In the rows, 128 means zero.
One turn sends every row of this set to another row. A few are shown first. Where does it send the rows asked after them?
K626: [142 135 162 135 171 125  88 159 148 154 142 146 125 136 100 131 122 128
 144 131 104 112 124 152 166 105 139 102 145 129 127 109 107 124 126 144
 137  70 141 119 133 136 161 138 125 131 144 142 115 115 157 108 124 133
 116 117 123 142 108 121 163 110  96 114 131 147 125 124 126 138 112 120
 109]
K663: [125 137 148 171 175 127  96 170 121 154 150 157 132  89 105 107 123 120
 158 116 121 102 128 137 160 123 125 145 136 146 109 149 119 130 137 143
 133  93 109 113 140 140 148 147 141 142 120 135 122 115 147 126 128 116
 113 122 126 143 123 124 156 141 107 128 158  93 140 132 147 158 153 110
 141]
K525: [139 150 170 164 157 138  93 150 159 165 168 136 148 104 122 107 106 112
 147 108 119 139 134 142 171 134 125  93 141 140 123 143 134 144 152 143
 157  84  97 101 123 150 146 123 145 125 130 154 136 161 141 138 111 110
 101 135 151 152 100 147 124 101 105 134 133 113 154 119 113 146 133 121
 136]
K387: [137 114 166 145 150 139 107 146 162 139 152 140 100 129 112 131  99 114
 154 130 114 107 127 157 176 121 127 117 148 154 128 148 114 137 130 144
 143  87  87  97 132 148 138  99 145 151 124 105 157 133 176 124 141 100
 112 116 131 142 114 143 172 113  74 123 171 113 144 144 115 125 145 112
 105]
K42: [139 137 172 153 156  97 105 128 169 129 141 139 136 116 121 139 114 136
 145 130 101 128 130 150 191 124 141 109 150 139 131 140 143 137 143 124
 149  90 127 113 125 171 147 145 131 145 132 129 124 131 145 146 138  93
 130 108 145 157 114 130 136 108 107 126 136 115 101 141 121 135 137 125
 114]
K470: [134 139 158 145 159 112 110 129 146 172 168 136 113 119  96 122 101 127
 105 109 113 131 131 150 168 123 105 117 133 131 129 126 117 158 141 155
 151 118  88  91 123 139 145 122 160 128 136 139 128 151 141 115 133 114
 122 111 165 149 144 138 145 123  65 162 148 131 160 142 122 134 126 143
 124]
K827: [146 121 160 158 200 144  78 154 145 120 129 137 145 141 109 129 116  88
 128 121  93 120 119 141 185 142 129 123 146 119 143 126  98 140 134 121
 139  91 110 118 127 152 160 162 127 142 127 141 151 140 147 127 108 137
 116 120 143 151 119 134 153 113  87 137 167 107 147 140 148 142 136 110
 105]
K306: [155 150 128 159 168 109  73 170 156 142 142 129 135 110 112 132 124 135
 158 121  97 128 136 145 179 138 133 149 150 165 122 136 123 134 136 140
 153  81 109 111 136 134 150 138 132 117 118 110 133 147 153 145 128 132
 115 114 133 137 126 135 153 135  92 157 166  99 127 136 115 131 105 130
 125]
K230: [145 111 133 151 160 134 125 126 153 161 158 117  94 129 125 137 120 110
 151 120 107 143 122 159 172 121 123 109 142 158 136 130 115 131 157 116
 138 109  86 130 147 153 124 148 156 159 135 131 137 125 167 112 137 117
 122 125 145 132 117 111 140 144  73 144 155 123 152 145 133 150 133 100
 109]
K322: [147 122 179 178 184 119  83 121 177 138 157 120 111 114 109 135 107 109
 135 127  79 109 130 138 162 127 151 130 141 118 148 129 118 127 167 130
 131  85  90 100 105 158 146 133 147 139 109 142 130 146 144 106 152 116
 118 116 142 153 146 132 142 113  82 145 150 113 171 118 127 136 118 112
 116]
K384: [138 114 134 144 173 127  84 136 144 142 130 159 127 112 124 101 115 135
 162  96 124  99 120 146 176 128  86 107 174 117 109 136 124 136 139 131
 124  87 107 116  99 163 126 132 157 149 128 130 114 140 145 119 127 123
 112  94 149 130 115 157 125 108 100 146 133 121 151 136 125 140 131 112
 117]
K399: [143 122 179 170 190 122  88 129 172 138 159 120 106 108 111 138 106 105
 133 126  87 115 130 134 163 131 151 127 150 109 142 124 114 122 166 140
 135  92  91 109  97 159 150 128 153 142 114 137 112 133 155 119 140 120
 114 119 136 145 144 139 150 117  75 153 158 114 170 124 115 142 128 116
 117]
K993: [161 114 149 167 158 130 116 141 168 125 164 134 114 111 133 118 103 113
 123 140 106 136 141 155 163 141 116 120 132 150 149 125 144 108 161 141
 137  73 108 115 149 117 145 148 138 141 126 120 145 156 160 125 121 126
 132 114 125 134 131 131 149 124  95 132 169 109 138 127 134 136 140 140
 119]
K703: [152 150 129 144 159 126  92 153 136 149 133 150 126 118 147 115 140 127
 141 116 108 119 123 140 160 119 109 120 134 141 131 157 132 139 157 131
 132  97 121  85 132 159 140 128 172 110 138 130 148 153 133  88 146  98
 138 109 142 154 141 110 127 114  79 144 143 121 161 152 124 140 150 131
 127]
K741: [146  97 135 157 174 115  94 125 150 130 157 154 128 131 117 125 108 112
 144 124 105 110 127 151 181 125 113 131 148 131 157 135 102 150 152 120
 144 103  92 100 141 137 149 144 129 164 149 144 119 154 145 124 147 150
 143 126 129 131 145 135 152 113 109 121 120 129 135 149 134 137 154 121
 124]
K238: [132 150 140 144 173 119  92 160 151 140 144 145 116 121  93 115 122 118
 157  87 118 105 135 151 170 147 127 143 152 153 114 140 102 121 120 140
 151  78 112 102 103 135 130 119 149 123 133 112 111 153 142 123 136 140
 142 118 126 133 125 143 145  92  98 115 154 128 164 131 155 146 131 124
 113]
K916: [134 120 136 157 174 160 125 125 153 153 136 151 115 111 116 112 113  99
 151 130 117 113 142 163 158 118 124 110 151 128 114 140 139 158 162 139
 147 111 102 121 135 158 150 137 156 122 133 124 114 121 132 127 115 100
 119 115 156 141 111 118 134  97  94 145 128 124 159 153 155 125 135  97
 121]
K958: [145 154 132 147 151 129  95 145 126 155 139 146 131 129 151 113 140 121
 149 112 116 120 136 143 166 116 108 117 114 129 134 149 130 139 159 126
 131  96 131  78 128 157 149 129 164 117 147 139 141 148 130  96 129 104
 138 100 142 160 138 110 138 113  83 145 140 119 162 144 122 138 145 124
 121]
K297: [133 129 127 164 156 109 106 140 132 142 137 157 114 134 104 148 140 115
 136 113  99 114 151 157 168 144 146 102 140 140 121 137 112 125 126 118
 156  83 107 129 134 154 128 126 128 113 115 123 135 129 150 123 135 107
 141  97 145 146 106 113 152 111  58 132 140  99 155 109 146 125 136 142
 114]
K321: [127 132 144 137 146 140 103 138 127 156 140 131  97 101 111 133 113 119
 162  93 101 130 136 157 170 134 104 122 161 146 145 133 121 151 132 117
 154  74 112 115 106 130 134 113 157 126 147 154 136 120 149 123 126 140
 109 112 143 131 127 121 130  96 126 126 159 108 145 144 132 138 138 128
 114]
K853: [139 133 151 186 180 128  93 155 135 149 137 125 102 132 111 132 136 112
 163 119  96 110 143 156 177 154 125 114 149 134 132 130 116 144 154 116
 160 100 104 107 128 155 133 125 142 143 147 137 125 146 137 115 136 120
 106 132 138 120 125 112 164 130  90 136 115 118 195 120 115 136 121 126
 140]
K70: [135 119 131 176 158 128 118 169 131 110 142 161 115  87 118 117 128 122
 154 133 104 112 133 165 167 119 114  99 139 158 143 137 144 135 149 130
 144  94  96 110 102 158 127 128 151 165 125 136 120 146 136 110 128 120
 122 122 126 142 139 140 128 102  78 164 136 133 150 143 134 134 115 115
 110]
K614: [145 130 159 136 173 134 102 161 139 148 142 150 129 131 102 134 128 130
 152 125 110 120 128 157 171 111 130 108 146 133 116 103 116 137 122 136
 136  60 142 115 137 143 157 145 122 134 147 143 129 115 164 113 117 125
 125 116 119 145 122 125 160 122 102 116 139 150 129 133 129 145 109 107
 109]
K734: [165 132 135 144 169 111  99 157 151 131 131 143  96 104 125 103  97 117
 155 109  93 110 126 127 173 146 126  84 155 151 129 112 119 109 162 130
 158  74  72 105 126 138 164 136 122 132 124 125 133 131 145 118 117 131
 117 108 157 147 125 133 158 118  88 140 152 109 134 118 156 143 131 128
 119]
K726: [158 125 142 150 162 129  96 152 144 147 135 142 138  80 132 135 126 116
 138 103 107 102 133 151 174 108 108  97 148 140 123 130 110 118 134 132
 147  52 113 103 135 141 130 121 153 111 129 147 123 135 161 120 139 127
 155 120 127 139 113  92 115 113  78 128 112 110 138 134 130 129 124 112
 111]
K589: [127 125 141 163 168 133 116 131 143 137 139 134 120 131 120 142 111 140
 142 132  91 127 147 140 157 118 122 116 155 151 110 150 119 118 140 122
 121 115  94  85 146 136 153 132 146 125 137 130 130 145 125 152 131 133
 107 114 161 131 145 133 118 129  80 140 148 117 144 141 149 118 145  98
 115]
K705: [154 123 143 151 175 120  86 155 141 152 143 146 141  93 130 125 128 117
 135  94 102 102 125 151 183 120 120  96 145 136 130 133 113 119 137 138
 143  53 115 105 132 149 122 120 145 118 113 155 134 135 164 110 136 126
 148 117 134 142 121  93 116 110  86 128 106 100 141 141 138 126 128  99
 116]
K176: [134 128 159 151 157 111 104 126 137 176 171 136 112 119 101 124 109 121
 100 121 116 122 123 152 175 115 109 103 139 142 135 132 110 152 143 155
 158 113  98 103 127 142 142 122 161 124 141 147 115 150 141 115 140 117
 120 126 158 154 147 136 140 125  73 158 146 130 159 135 110 123 118 141
 116]
K642: [134 104 114 142 147 124  80 143 138 166 162 164 130 133 138 108 118 130
 153 108 117 125 118 132 143 115 153 109 137 140 124 137 111 131 148 131
 132  75  96 115 133 141 144 133 146 130 120 148 143 145 158 114 134 138
 143 108 131 142 141 162 144 105  83 131 146 120 158 118 120 152 150 126
 127]
K278: [152 123 157 151 195 132  84 157 137 120 134 139 151 151 109 135 103  98
 134 119  99 115 127 138 191 144 134 124 132 118 145 131  91 141 130 128
 131  93 112 111 136 146 159 158 132 147 140 146 150 144 146 131 111 116
 120 120 150 157 121 139 157 115  86 148 162 101 150 135 137 142 129 117
 102]

K176 goes to K322
K614 goes to K726
K306 goes to K238
Where do these go?
K321 goes to K70
K297 goes to K642

